Betub: [ 33 -16 -68   7  -6  -8 -28 -38  33  76 -48  -1  48]
nek: [ 56 -32 -47  61  39  24 -16  34   3  -4 -77   7 -13]
dul: [ 12 -23 -62 -22 -15  -2 -36 -41  27  60 -12 -28  80]
Table of tags by key:
[56] -> J_925
[-12] -> J_316
[12] -> J_510
key dul 0:  | J_510
q: [ 56 -32 -47  61  39  24 -16  34   3  -4 -77   7 -13] | nek
q: [ 33 -16 -68   7  -6  -8 -28 -38  33  76 -48  -1  48] | Betub
shift -1: [33] | [32]
shift -1: [-68   7] | [-69   6]

Zilut: [-21  50  17  -7  -2  14 -23  13  28   8  -4 -18  65  -1 -20  15  -2  46
 -20  20 -39  14 -66 -34   8]
sonot: [-21  44   9  -9  -3  15 -23  10  17   2 -11 -13  65  -8   3   3   3  32
 -13  42 -37 -13 -36 -29   9]
Goza: [-21  44   9  -9  -3  15 -23  10  17   2 -11 -13  65  -8   3   3   3  32
 -13  42 -37 -13 -36 -29  13]
ref: [-19  44   8  -8  -2  15 -22  10  17   3  -9 -12  67  -8   3   3   3  33
 -14  44 -37 -13 -37 -27   9]
dis: [-14  47   7 -10   2  16 -29  16  26  -4  -3  -9  57 -17  -7  -1  -4  32
 -23  17 -35  -9 -41 -34   7]
shift -1: [-23  17] | [-24  16]
shift +1: [-37 -13] | [-36 -12]
key -> tag
[-40] -> J_642
[-39] -> J_713
[14] -> J_384
[-35] -> J_136
key Zilut 20:  | J_713
shift +1: [3] | [4]
shift +1: [-8  3  3] | [-7  4  4]
q: [-19  44   8  -8  -2  15 -22  10  17   3  -9 -12  67  -8   3   3   3  33
 -14  44 -37 -13 -37 -27   9] | ref

Buru: [-2 -2 -2 -1 -1 -2 -2 -2 -1 -2  0  0 -2 -1 -2 -1 -1  0 -2 -1 -2 -2 -1 -2
 -3 -2 -2 -1 -2 -2 -1 -1 -2]
Par: [-13 -25 -26 -49 -13  10   4 -47  81  33   3   8  27  31  43   7  -1 -43
   9 -21   3  42  19  -5  45 -25   8  -5  13   3  57  64 -56]
duzuf: [ 17  28  31  31  11   8  11  43 -53 -16 -13 -18  -5 -18 -20 -11   2  21
   5  13  10 -23 -10  16 -17  22   2   3  -3   7 -35 -42  44]
nafe: [ -2  -2  -2  -1  -1  -2 -24   3  -1  -2   0   0  -2  -1  -2  -1  -1   0
  -2  -1  -2  -2  -1  -2  -3  -2  -2  -1  -2  -2  -1  11  -2]
tags:
[-11] -> J_928
[-5] -> J_339
[-2] -> J_493
[-12] -> J_304
[-1] -> J_108
[7] -> J_692
key duzuf 15:  | J_928
shift -1: [31] | [30]

Gutom: [-15  37   4  -5   9  17]
Ked: [  1  34  30 -34 -31 -15]
melat: [-73  -2  -4  10  -3  -2]
zudus: [-30 -27 -62  43 -28 -17]
nenug: [ 14  26 -16  -6   9  13]
Zibu: [-62  39  21  -3 -14  -7]
Garof: [ 18  53  24 -39 -27  -7]
metu: [-29 -58   2 -29 -27 -14]
bala: [-30 -27 -62  43  46  31]
muvud: [-15  37   4 -15  11  23]
buv: [ 53  20 -25 -20  -8  -3]
fut: [-43 -30  -3  -8 -14  -7]
shift +1: [-3] | [-2]
shift +1: [-15  37] | [-14  38]
tags:
[-27] -> J_889
[20] -> J_605
[-29] -> J_240
[-58] -> J_576
[-8] -> J_171
[-28] -> J_242
[53] -> J_574
[-30] -> J_359
key fut 1:  | J_359
q: [-62  39  21  -3 -14  -7] | Zibu
shift -1: [-2] | [-3]
q: [-15  37   4  -5   9  17] | Gutom
q: [ 14  26 -16  -6   9  13] | nenug

nomeb: [ -7  -4  15 -27  27  10  -1  51  -5  21 -27 -22 -30  -7  37  -3  -3 -17
  32  -5  18 -10  20  -2 -18  30  10   8 -30   5  17 -22   8 -23   2  12
  21  10 -39   8  -6]
Nisur: [ -4  -7  11 -19  19   8   0  38  -7  17 -19 -16 -27  -4  26   0  -5 -14
  26  -8   9  -8  17  -4 -10  22   5   5 -21   3  13 -16   6 -25  -1   9
  20   8 -29   5  -3]
solur: [ 3  1 -2 -8 -2  0  1  2  2 -7 -1 -4  6  1 -4  4  3 -2 -2  5  3 -2 -6  5
  5 -5  1  5 -4  4 -2  4  2 12  2  1  0  0  8  1  3]
kilod: [ 10   4  -8 -22  -2   2   3  11   2 -13  -4 -15   8   1  -6   8   1  -5
   1  13   5 -11 -14  11  13  -9   4   9 -16  10  -4   6   9  25   6   3
   6   4  15   3  12]
Lak: [ 18  14 -17 -33   1   5   6  22   1 -16  -6 -31   7   0  -4   3 -10  -8
   4  21   1 -22 -19  14  16  -9   9  12 -33  11  -6   5  17  40  12   8
  12  11  16   7  23]
Bitiz: [ 30  41 -36 -50  12   8   9  39  -2 -17 -10 -69   5  -5   4 -26 -38 -13
   8  38 -18 -41 -28  16  11  -1  17  11 -64   5  -6   4  31  75  21  22
  14  27  10  18  44]
viz: [ -4  -7  10 -17  18   8   1  36  -7  16 -17 -15 -27  -4  24   1  -6 -14
  24  -9   7  -7  17  -4  -9  20   4   5 -19   3  11 -15   5 -25  -1   9
  21   8 -27   4  -3]
Buzev: [-1  0  0  1  1  1  0  1 -1  2  0  0 -2  0  1  0 -1  0  1 -1 -1  0  2 -1
 -1  1  0 -1  0 -1  1 -1  0 -3  0  0  1  0 -2  0  0]
shift -1: [-6  4] | [-7  3]
shift +1: [0] | [1]
shift +1: [8] | [9]
Table of tags by key:
[-9] -> J_292
[-22] -> J_626
[6] -> J_395
[-15] -> J_188
key kilod 31:  | J_395
shift +1: [-10  22] | [-9 23]
shift -1: [2] | [1]

sumid: [ -7 -19  45  25   3 -64 -38  -8  -6 -16 -11]
panil: [ 26 -51 -12  -1  -5 -24  27  -3   7  14  11]
remak: [ 26 -51 -12  -1  -5 -24  27  -3   7  14  16]
lozon: [  7 -31   3   7 -16 -43   8   1   6  -2  -1]
Domo: [ 26 -51 -12  -1  -5 -24  27  -3   7  14  -9]
tags:
[-5] -> J_726
[3] -> J_201
[-7] -> J_676
key sumid 4:  | J_201
q: [  7 -31   3   7 -16 -43   8   1   6  -2  -1] | lozon
shift +1: [14] | [15]

Nofe: [ 40  24 -10 -26   6 -21  27  -8 -25 -18]
Sivu: [ 52 -44  34  15 -68 -61 -22  34  29  15]
Daki: [ 41 -15   1  29  37 -15 -22  11  11   1]
Siz: [ 52 -44  34  15 -68 -61 -30  34  29  15]
Dad: [ 41 -15   1  29  -5 -15 -22  11  11   1]
rego: [-25  19  -6 -17   2  20  17 -17 -14  -4]
key -> tag
[-26] -> J_113
[-17] -> J_122
[29] -> J_254
[11] -> J_760
[-18] -> J_499
[30] -> J_577
[-25] -> J_800
key Nofe 8:  | J_800
q: [-25  19  -6 -17   2  20  17 -17 -14  -4] | rego
shift -1: [-61 -22] | [-62 -23]
q: [ 52 -44  34  15 -68 -61 -30  34  29  15] | Siz
shift +1: [34 15] | [35 16]

vug: [-20 -16  33  -7 -23 -18  13  17]
tena: [ 42 -22 -10   4  -5 -50  -1  -5]
Goka: [-33   8  69 -17  23  53 -12 -32]
dodis: [-29 -28 -45  27 -16 -23  29   4]
telu: [-1  5  3  1  9 -8  9  1]
Vadap: [ 15 -83  54   5  39  22  16   1]
mir: [ -4 -29  46  25  16 -69 -40 -22]
kigiz: [-21  45  26   2  -6  25 -14  34]
funag: [ -4   1   9   8   0 -14  10  -9]
zubo: [  1  18   5   4  34  -4 -67 -11]
pake: [ 27  11 -31  15  64   7 -12 -65]
Table of tags by key:
[17] -> J_368
[-16] -> J_535
[-32] -> J_614
[18] -> J_620
key vug 7:  | J_368
shift -1: [46] | [45]
shift -1: [-4  1] | [-5  0]
q: [-1  5  3  1  9 -8  9  1] | telu
shift -1: [39 22 16] | [38 21 15]

zeges: [ 80  15  52 -54 -31  -2 -63  14 -41  50  -9 -36  18]
mas: [ 45  26  70 -59  44  28 -62  34 -54  50  -5 -20  -5]
Vita: [ 48  35  83 -50  31  27 -64  30 -57  49   7 -22 -20]
vus: [-23 -36 -40 -58  40 -12  81  30  48 -49  18 -36  22]
Vumut: [-24 -36 -38 -58  39 -14  80  28  50 -46  17 -35  15]
fidep: [ 45  26  70 -59  44  28 -62  34 -54  50  -5 -20  17]
key -> tag
[-24] -> J_884
[-14] -> J_827
[-25] -> J_306
[-15] -> J_141
[48] -> J_819
key Vumut 0:  | J_884
shift +1: [-50  31  27] | [-49  32  28]
q: [ 45  26  70 -59  44  28 -62  34 -54  50  -5 -20  17] | fidep
q: [ 45  26  70 -59  44  28 -62  34 -54  50  -5 -20  -5] | mas

